Each named turn below is shown by a few rows before and after it. Which turns, in which order, take the first row of each later pair to the second? The first pair is answered.
kolir (before |-> after):
-4.43 +1.21 +1.32 -1.24 -0.81 +0.46 +1.46 +1.47 +1.15 -0.46 -0.01 -0.19 -1.04 -3.49 +1.24 +1.72 +1.14 -3.61 +1.72 -0.79 -2.83 -1.31 +2.40 +1.70 +0.61 +3.03 -0.49 +0.03 +1.28 -0.48 +0.64 -0.95 +0.46 -0.79 |-> -1.08 +1.21 +0.16 -1.66 +1.58 -3.09 +1.16 +0.11 +1.74 -0.54 -1.95 -0.61 -2.94 -1.21 -1.26 +0.81 -2.67 -0.78 +3.58 +0.14 -2.96 -0.38 +1.13 +0.22 -1.08 +3.85 -2.95 +0.70 +1.70 -2.38 -0.58 +1.12 -1.04 +1.13
-0.17 +0.01 -0.22 -0.12 +0.48 -1.88 +0.03 -0.66 +0.76 -0.26 -0.40 -0.62 +0.58 -0.52 -0.87 -0.29 -1.03 +0.36 +0.34 +0.41 -0.04 +0.80 -0.21 +0.16 -0.60 +1.09 -0.32 -0.55 +0.76 -0.55 +0.20 +0.02 -0.47 +0.14 |-> -0.87 +0.39 -0.43 +0.22 +0.21 -0.23 +1.70 -0.66 +1.45 -0.57 +0.34 -0.20 +0.66 -0.79 -0.10 -0.29 +0.15 -0.33 -0.57 -0.12 -0.14 +1.17 -0.40 -0.25 +0.29 -0.62 +0.05 -1.07 +0.61 +0.58 -0.59 -0.68 -0.25 -0.06
-2.42 -0.20 +0.13 -1.48 -1.26 +0.74 -0.19 -0.16 -2.41 -0.17 +0.43 -2.18 +2.69 -1.47 -0.57 +0.68 +3.30 -2.93 -1.34 +0.65 -0.29 +0.83 +2.40 +3.94 -0.62 -1.02 +3.06 -0.25 -1.60 +1.18 +1.95 -0.67 +0.40 -1.50 |-> +1.71 +0.02 -0.79 -1.53 +1.52 -3.76 -0.86 -1.52 -2.07 +0.06 -2.46 -3.34 +0.92 +2.08 -3.17 -0.07 -0.69 +0.05 +0.85 +1.61 -0.61 +1.79 +0.94 +2.52 -2.84 -0.03 +0.52 +0.49 -1.79 -1.24 +1.14 +1.56 -0.89 +0.95
Mos (before |-> after):
-2.16 -0.50 +0.89 -1.07 -1.11 -3.19 -3.40 -0.38 -1.55 -0.20 -1.05 -2.18 +0.22 +0.43 -2.60 +0.83 -1.08 -1.42 +0.36 +0.66 +0.81 -1.60 -0.35 +1.72 -1.28 +1.99 -1.67 +1.03 +0.17 -1.52 +2.25 +1.43 +1.24 +0.18 |-> -3.02 -0.03 +1.21 -1.20 -1.12 -3.15 -2.62 -0.32 -0.95 -0.39 -1.01 -1.64 -0.15 -0.17 -2.69 +0.59 -0.59 -2.30 +0.27 +0.75 +0.73 -1.16 -0.41 +2.37 -0.81 +1.88 -2.56 +0.16 -0.18 -1.16 +2.27 +1.29 +1.22 -0.43
-1.90 -0.40 +0.16 -1.62 -1.31 +1.91 +2.98 -2.66 +1.11 +0.39 -0.14 -0.65 +2.68 -1.39 +2.14 -1.68 -1.84 +0.57 -0.08 -2.24 +0.90 -0.91 +0.51 +0.75 +2.70 +0.29 +1.45 -2.09 +0.53 +2.38 -0.16 -0.12 -0.25 +3.27 |-> -1.07 +0.20 -0.15 -1.88 -0.30 +1.57 +3.66 -3.08 +1.38 -0.08 -0.15 -0.04 +2.26 -1.17 +1.62 -2.07 -2.06 +1.10 +0.39 -2.39 +1.05 -0.44 -0.36 -0.12 +2.76 +0.64 +0.78 -2.41 +0.37 +2.24 -0.51 +0.12 -1.41 +4.28
-0.26 +0.63 +0.28 -0.11 -1.71 +3.13 +1.66 +1.18 -2.18 +1.97 -0.83 +1.55 +1.06 -1.29 +2.50 +0.87 +0.91 -0.08 -0.92 +0.77 +1.78 -1.54 -0.88 -0.04 +0.07 -0.81 +2.79 -2.56 -0.80 +0.86 +0.21 -1.04 -0.64 -0.25 |-> -0.52 +1.39 +0.27 -0.51 -2.11 +3.46 +1.93 +0.98 -1.22 +1.02 -0.69 +1.75 +0.80 -1.61 +2.01 +0.61 +0.90 -1.13 -1.15 +0.45 +1.36 -0.92 -0.85 -0.12 +0.65 -1.09 +1.81 -2.76 -1.22 +1.57 -0.01 -1.82 -1.43 -0.01
-1.48 -2.30 -0.68 +1.94 -2.70 +2.78 -2.68 +2.49 -0.70 -0.81 +0.73 +0.96 +0.07 -2.59 -0.14 +0.83 +3.00 -0.06 -2.55 -1.81 -1.17 -2.31 +1.88 +2.38 +1.51 +1.09 -0.10 +0.78 +0.47 +0.18 +2.11 -2.71 -1.31 -2.41 |-> -1.86 -0.13 -1.42 +0.95 -1.87 +2.94 -0.56 +1.59 +1.36 -2.47 +0.83 +1.39 -1.24 -2.65 -1.17 -0.49 +2.88 -1.95 -1.92 -2.20 -2.25 -0.43 +1.05 +0.66 +2.37 -0.35 -3.12 -0.61 -1.24 +0.41 +1.33 -3.38 -2.84 -1.75
vuf (before |-> after):
-1.97 +0.34 +2.59 -0.62 -2.95 +1.93 +0.23 +1.71 +0.36 -0.24 +2.01 +0.11 -1.40 -3.39 +3.52 +0.55 +2.80 -3.14 -1.65 -0.29 +0.09 +3.92 -0.50 -1.02 +1.95 +0.26 +0.41 -0.36 +1.42 +1.07 +3.71 -1.87 +2.98 -2.17 |-> +3.48 -0.79 +1.18 +0.38 -0.28 +1.42 +2.19 +2.24 -0.87 +1.30 +1.26 +1.60 -1.83 -0.09 +3.17 +0.63 +1.64 +2.36 -1.58 +0.59 +1.48 +4.69 -2.54 -3.57 +0.46 -1.00 +3.97 +0.71 +3.10 -1.22 +2.13 -0.32 +2.03 +0.43
+1.08 +1.07 +0.19 -0.09 +0.99 -0.03 +1.00 +1.44 +1.02 -1.05 +0.39 +0.49 -0.95 +0.66 +0.26 -0.23 -0.18 +0.20 +0.30 +0.88 +0.78 +0.38 -2.62 -2.10 +0.32 -1.32 +0.94 -0.63 -0.21 +0.15 -0.54 +0.08 -0.70 +0.98 |-> +0.51 +1.02 +0.54 -0.48 +0.85 -1.95 -0.63 +0.78 +0.56 -1.05 -0.76 -1.03 -1.63 +0.52 -0.55 -0.30 -1.45 -0.27 +1.35 +0.72 -0.24 +0.25 -1.93 -1.61 -1.01 +0.72 -0.68 -0.80 -0.33 -0.36 -0.05 +0.79 -0.12 +1.01
+1.65 +0.06 -1.22 +0.52 +0.13 +1.08 +0.06 -0.32 -1.13 +1.98 +0.37 +0.38 -0.66 +1.59 -0.29 -1.61 -0.09 +2.64 +0.37 -0.36 +0.96 -0.33 -0.59 -1.80 -0.75 +0.08 +0.56 +1.50 -0.27 -1.55 -0.40 +0.78 -2.01 +4.25 |-> -1.17 +0.03 +0.44 -0.95 -1.04 -0.96 -1.87 -1.51 -0.49 +1.08 -0.72 -2.10 -0.64 +0.37 -1.27 -1.46 -1.43 -0.06 +0.87 -1.01 -0.11 -0.43 +1.27 -0.38 -0.69 +2.59 -2.60 +1.38 -1.64 -0.97 +0.52 +0.76 -0.76 +2.73
Foter (before |-> after):
+0.26 +0.94 +0.41 -0.79 -0.24 +1.15 +1.83 -0.47 +1.01 -1.40 +0.69 +1.23 -0.44 -0.44 -0.23 -0.51 +0.45 +0.03 -0.51 -0.30 -0.32 +0.74 -0.12 -0.39 +1.14 -0.96 -0.72 -0.73 +0.82 +0.43 -0.16 -0.22 -1.89 +0.63 |-> +0.01 +0.56 +0.98 -1.68 -0.25 -1.18 +0.19 -0.82 +1.35 -1.18 -0.64 -0.34 -1.06 -0.08 -1.27 -0.36 -1.48 -0.32 +0.23 -0.03 -0.67 +0.92 +0.31 +0.65 -0.33 +0.90 -2.32 +0.13 +0.36 -0.14 +0.53 +0.78 -1.14 +0.45
+0.93 -1.16 +0.39 +0.44 +1.14 -0.98 -0.85 +0.04 -1.67 +0.93 -0.57 +0.08 -0.18 +1.46 -0.71 +0.50 -1.60 +1.50 +0.19 +1.65 +1.19 -0.56 -0.07 -0.11 -0.94 +1.16 +0.47 +1.09 +0.41 -0.89 +0.00 +1.12 -0.04 +0.87 |-> +1.08 -0.63 -0.73 +0.77 +1.17 +1.02 +0.93 +0.69 -0.84 +0.46 +0.69 +1.66 -0.01 +1.05 +0.67 +0.49 +0.27 +1.78 -0.21 +1.88 +1.97 -0.64 -0.79 -0.84 +0.20 -1.19 +2.58 +0.28 +0.64 +0.01 -0.60 -0.09 -0.34 +0.97
+2.69 +0.88 -0.56 -1.18 -0.76 +0.11 +2.35 -1.20 +0.43 -1.96 -0.90 -0.59 -1.88 +2.03 -1.07 -1.17 -4.05 -0.04 +0.30 +0.06 -1.46 +3.26 -2.19 -2.16 +1.24 +1.39 -3.52 -0.19 -0.34 +0.23 -1.32 +1.97 +1.66 +1.40 |-> +2.97 -1.22 +0.37 -0.53 -0.92 -0.56 -0.38 -0.06 -2.91 +0.24 -1.39 -1.64 -1.02 +2.20 -0.93 +0.33 -4.27 +1.96 -0.46 +0.35 -0.97 +0.98 -1.65 -0.80 -0.25 +3.26 -0.89 +1.20 +1.21 -1.23 -0.67 +3.03 +3.77 +1.05
-2.63 -0.28 +3.31 +0.17 -2.58 +0.50 -1.21 +1.45 -0.14 -0.64 +0.50 -0.77 +0.28 -1.27 -1.64 -0.15 +2.35 -1.86 +0.96 +0.41 +0.39 -1.20 +0.46 +1.12 +0.34 +1.96 +1.26 +0.97 -1.29 +0.72 +1.85 +0.80 +3.22 -1.84 |-> -2.66 +0.05 +2.92 +0.84 -2.31 +1.40 +0.05 +1.78 +0.23 -1.38 +1.58 +0.35 +0.36 -1.79 -1.27 -0.51 +3.48 -2.37 +0.54 +0.07 +0.71 -0.71 +0.35 +0.52 +1.03 +0.58 +1.92 +0.70 -1.67 +1.46 +1.64 +0.10 +2.37 -1.49
damal (before |-> after):
+4.74 +0.49 +0.93 +0.02 +1.50 -1.58 +1.23 -0.42 +0.20 +0.32 -1.79 +0.30 +0.71 +2.44 -2.24 +0.30 -2.30 +4.72 +3.90 +1.49 +0.54 -0.34 +0.19 -3.06 -1.60 -1.21 -0.27 +1.73 -0.38 -0.55 -3.17 +3.11 -1.02 +1.13 |-> +5.00 -0.60 +0.70 +0.75 +1.13 +0.57 +2.61 +0.72 -0.51 +0.80 -0.10 +1.74 +1.84 +2.00 -0.87 +0.52 -0.68 +5.27 +2.42 +1.33 +1.33 -1.48 +0.09 -3.17 -1.01 -3.02 +2.62 +1.70 +0.67 +0.47 -3.25 +2.36 -0.69 +1.09
-1.27 -0.49 +1.60 -0.81 -0.22 +0.18 -0.55 +0.27 -0.13 +1.18 -0.53 -0.93 -0.89 -0.45 +1.10 +0.31 -1.40 +0.23 +0.97 +0.79 -0.09 -1.13 -0.40 -0.46 +0.15 +0.39 -0.11 +0.02 +0.06 -0.91 +0.44 -0.42 +0.70 +0.47 |-> -1.06 -0.20 +1.54 -1.18 +0.26 -0.26 -0.96 +0.59 +0.11 +1.25 -0.16 -1.41 -0.90 -0.52 +0.93 +0.31 -1.87 +0.10 +1.35 +0.68 -0.30 -0.58 -0.23 -0.63 +0.21 +0.56 +0.12 -0.06 -0.04 -0.91 -0.14 -0.09 +0.23 +0.92
-0.75 -0.90 +0.42 +0.28 +0.64 +0.29 +0.20 -0.18 -0.61 -0.91 +0.58 -0.61 -1.44 +0.82 +0.69 -0.07 -0.06 -1.28 -0.15 -0.14 -0.11 -0.65 -1.56 -0.52 +0.13 +0.65 +0.27 +0.62 -0.06 +0.46 -0.06 +0.01 +0.61 -1.12 |-> -0.61 -0.75 +1.07 +0.17 +0.64 +0.12 +0.18 -0.57 -0.56 -0.75 +0.38 -0.66 -1.55 +0.46 +0.91 -0.27 -0.58 -0.98 +0.09 +0.14 +0.34 -0.50 -1.37 -0.58 +0.02 +0.78 -0.13 +0.93 +0.11 +0.61 +0.12 +0.53 +0.24 -1.26
-0.57 -2.81 +0.42 +0.64 +0.59 +3.13 -2.99 -0.29 -0.89 +0.73 +4.25 +1.46 +1.12 -0.17 +1.90 +4.48 -0.72 -0.53 +1.36 -0.65 +0.59 -0.25 +0.82 +3.33 +1.29 -0.53 +3.17 +0.47 +2.63 -1.52 -1.76 +3.04 +0.84 +1.28 |-> -1.97 -2.55 +0.88 +0.38 -0.46 +2.51 -3.56 -0.52 -0.54 +0.35 +4.66 +0.37 +0.89 -0.39 +1.67 +4.28 -0.80 -1.73 +1.65 -1.10 +0.19 -0.43 +1.36 +4.19 +1.74 +0.53 +2.30 +0.44 +2.30 -1.10 -1.27 +2.43 +1.15 +0.44
Now pairs of rows:
Between the rows of a pair lie two turns.
+0.53 +1.98 +0.77 +1.03 -2.33 +0.70 +1.62 +0.78 -0.46 +1.05 -0.91 +1.19 -0.03 +4.42 +2.18 +2.13 +0.71 +2.81 -0.43 +0.72 +0.56 -0.94 +2.02 +0.56 +0.11 -0.34 +2.08 -0.21 +1.25 -0.90 +0.64 -2.87 +3.34 -1.05 |-> +2.04 +3.74 +0.02 +0.35 -1.06 -1.02 +2.72 -0.33 +1.04 +0.05 -2.08 +0.78 -1.16 +5.50 +0.49 +0.87 -1.13 +2.82 +0.66 +0.91 +0.04 +0.45 +1.27 -0.52 -0.71 -0.33 -0.93 -0.71 +0.33 -1.12 +0.07 -2.56 +1.80 +0.44
Foter vuf
+2.47 -1.06 -0.81 +0.44 +0.84 -1.95 +0.53 +0.01 -1.27 +1.64 -0.76 +1.02 +0.90 +1.63 -1.29 +0.81 -1.05 +2.44 -0.79 +0.25 +1.44 -1.12 -1.45 -0.52 -1.55 -1.07 +1.12 +1.33 +2.27 -0.96 -0.23 +0.69 -1.47 +1.37 |-> +1.80 +0.65 -1.81 -0.20 +0.73 -0.16 +3.06 -0.21 +0.99 -0.07 +1.08 +2.66 +0.63 +0.18 -0.63 +0.35 +0.84 +0.81 -1.17 -0.73 +0.69 -0.05 -1.65 -1.82 +0.37 -2.89 +0.05 -0.68 +1.44 +0.68 -0.73 -0.98 -2.47 +1.36
damal Foter
-0.89 -2.89 +0.62 +1.75 -0.08 +0.96 +0.38 +1.61 -1.29 +0.80 +0.60 -0.15 +1.66 -0.45 +0.67 -0.35 +2.42 +1.85 -0.35 -0.37 +1.21 -2.35 -0.32 +2.31 -1.45 +0.29 +3.56 +1.33 +2.82 +0.51 -0.29 +0.02 +0.36 -1.24 |-> -1.64 +0.32 -0.16 -0.52 +0.73 -1.40 +1.68 -0.63 +2.64 -2.40 -0.60 -1.23 -0.94 -0.27 -1.56 -2.49 +0.23 -1.58 +1.17 -1.45 -0.45 +0.67 -0.93 +1.03 -0.81 +0.39 -4.02 -1.06 +0.30 +1.07 -1.14 -0.09 -2.09 -0.77
Foter Foter
+3.11 -5.74 -2.30 +0.87 -1.94 -0.96 -2.41 -0.56 -3.63 +1.91 -1.72 -1.65 -2.75 +2.89 -1.28 +2.72 -3.06 +0.90 -0.59 -0.30 +4.33 -2.74 -0.41 +0.84 -2.85 +1.58 +1.26 +2.70 +1.81 -1.30 +3.40 -1.87 +3.95 +4.71 |-> -3.00 -2.32 -2.22 -1.68 -3.93 +0.62 -1.18 -2.57 +0.27 -2.01 -0.86 -3.09 -3.52 -0.66 -1.79 +1.13 -1.52 -6.40 -0.60 -2.54 +1.45 -1.14 +0.54 +1.97 +0.30 +1.11 -5.04 -0.09 -1.52 +2.32 +4.67 -4.13 +2.85 +2.25
vuf Mos
+2.70 -1.13 -2.00 +0.38 +0.82 -0.62 +1.25 -0.68 -0.61 +0.69 -0.03 +0.99 -0.05 +2.18 -0.48 -0.58 -0.69 +2.42 -0.53 -0.35 +1.41 -0.70 -0.92 -1.30 -1.05 +0.08 +1.68 -0.02 +1.29 -1.30 -0.55 +0.79 -0.86 +0.44 |-> +0.71 -1.44 -0.61 -0.03 -0.13 -2.16 -1.15 -1.06 -1.26 +0.54 -0.56 -1.42 +0.21 +1.22 -0.81 +0.01 -2.40 +1.03 -0.25 -0.11 +0.58 -1.44 -0.22 +0.76 -1.80 +3.11 -0.35 +0.29 +1.10 -1.55 +0.69 +0.95 +0.73 -0.42
damal vuf
-0.87 +0.36 -1.58 +0.06 -3.50 -2.01 +0.55 -1.06 +1.97 -0.88 +0.89 -2.51 -0.86 -1.40 -1.26 -2.32 +0.29 -0.64 +0.25 +0.13 -1.83 +1.52 +0.83 +0.24 +0.76 +0.19 -3.11 -2.73 +0.90 -0.03 +1.40 -1.94 +1.47 +1.44 |-> -0.37 -2.03 -1.34 +1.81 -4.22 -0.40 +0.22 +0.96 -0.33 +1.30 +2.16 -1.59 +1.50 -1.74 +0.59 -0.85 +1.94 +1.44 -1.22 +0.82 -0.36 -0.34 +1.27 +1.10 +0.80 +0.05 +1.89 -1.40 +2.81 -0.40 +1.83 -2.11 +2.95 +0.74
Foter Foter
-0.80 +0.60 -0.35 +0.02 +0.45 +4.48 +1.32 +1.14 +1.20 -1.61 +3.14 +1.21 +2.16 +0.65 +0.91 +0.13 +1.91 -0.86 -0.42 -1.14 +2.60 -0.41 -0.75 -1.67 +1.25 -3.52 -0.27 -0.39 +0.03 -0.62 -0.59 -2.12 -1.66 -0.31 |-> +1.28 -2.27 +0.47 +1.06 +0.39 +1.57 -2.07 +1.77 -2.07 +0.67 +1.41 -0.73 +2.63 +2.16 -0.42 +1.56 -0.92 +2.15 +0.24 +0.06 +3.12 -1.99 -0.37 -0.37 -1.74 -0.76 +1.63 +2.33 +1.94 -3.61 -0.13 +0.10 +0.48 +0.04
vuf Mos
+2.74 -0.48 -0.44 +0.68 +1.17 -1.00 -0.38 +0.06 -0.98 +1.15 -1.03 +0.77 +0.48 +2.97 +0.12 +0.06 -1.70 +3.60 +0.04 +0.32 +1.66 -0.40 -0.42 -0.32 -1.60 +0.31 +2.22 +1.20 +1.35 -1.63 -0.53 +1.35 +0.86 +1.00 |-> -0.72 -0.56 +1.20 +0.27 -0.26 -1.83 -3.03 -0.53 -1.85 +0.91 -1.75 -1.51 +0.52 +0.67 -0.54 +0.91 -2.01 +0.46 +0.20 +0.00 +0.56 -1.03 +1.19 +1.85 -1.71 +2.78 -0.26 +1.03 +0.80 -0.95 +0.67 +0.63 +2.14 -0.90
damal vuf
+0.24 -0.45 +0.96 +1.13 -1.58 +3.93 -1.44 +0.84 +0.05 -0.32 -0.07 +0.65 +0.93 -1.50 -0.44 -0.07 +1.50 -0.48 -2.21 -1.15 -0.61 +0.54 +0.75 +1.18 +0.71 +0.44 +3.78 -0.83 +0.49 +0.62 +0.35 -0.86 +1.24 -1.02 |-> +2.26 +0.19 +0.74 +0.18 +0.12 -0.14 -2.03 -0.67 +0.26 -0.70 -2.75 -0.89 -1.03 +0.87 -3.16 -0.91 -2.00 +0.82 +0.08 -1.13 -1.04 +2.04 -0.22 -0.05 -1.25 +2.20 +0.42 -0.11 -0.41 -1.75 -0.22 +1.34 +0.21 +0.62
damal kolir
+1.97 -0.60 -0.36 +1.13 +0.51 +0.69 -0.42 +1.51 -0.70 +1.04 -0.69 +0.17 +1.53 +0.33 -0.49 -1.28 -0.72 +3.31 +0.18 +0.87 +0.96 -0.43 +0.44 -0.77 -1.18 +0.89 +1.81 +1.65 +0.70 -0.24 -0.69 +0.48 +1.17 +1.36 |-> +0.85 +0.37 -1.18 +1.24 -0.31 +2.76 +1.24 +1.87 +0.37 +0.03 +0.86 +1.09 +1.70 -0.82 +0.51 -1.67 +1.47 +1.32 -0.79 -0.06 +1.09 +0.02 +0.37 -1.03 +0.59 -1.19 +2.06 +0.89 +0.11 +1.21 -1.06 -0.84 +0.26 +0.82
Foter damal
+2.75 -1.57 -0.60 +0.27 +0.81 -1.57 -0.07 +1.44 -2.32 +0.72 +0.21 -1.33 +2.41 +2.86 -0.33 +0.77 +0.01 +3.07 +0.19 -0.40 +2.01 -0.65 +0.24 -1.72 -1.02 +0.72 +3.58 +2.16 +0.91 -1.45 +1.24 +1.52 -0.15 +1.01 |-> -2.10 -0.21 +0.49 -1.68 -0.72 -2.67 -1.73 +0.04 -0.70 -1.56 -0.30 -4.40 +1.87 +0.21 -1.26 +0.70 -0.40 -2.70 +1.14 -1.57 -0.46 -0.22 +2.19 +0.56 -0.03 +2.91 -1.99 +0.81 -1.71 -0.21 +2.65 +0.26 +0.77 -1.86
vuf Mos
-2.34 -1.41 +3.05 +2.06 -0.81 -0.77 -4.04 +1.66 +0.35 -0.45 -0.05 -1.00 +0.13 -1.19 +0.56 +1.38 -1.59 -3.18 +2.64 +0.94 -2.45 -0.10 +0.44 +2.82 +0.06 +3.12 -3.63 -0.63 +0.24 -0.43 +1.47 -2.83 +3.04 -0.08 |-> -2.50 -1.89 +3.10 +2.46 -1.38 +0.23 -4.20 +2.37 -0.52 -0.11 +0.71 -0.56 +0.73 -1.27 +1.04 +1.96 -0.39 -2.39 +2.41 +0.92 -2.33 -0.74 +0.35 +3.39 +0.40 +2.72 -1.99 -0.19 +0.80 -0.24 +1.45 -2.84 +3.44 -0.66
Foter damal
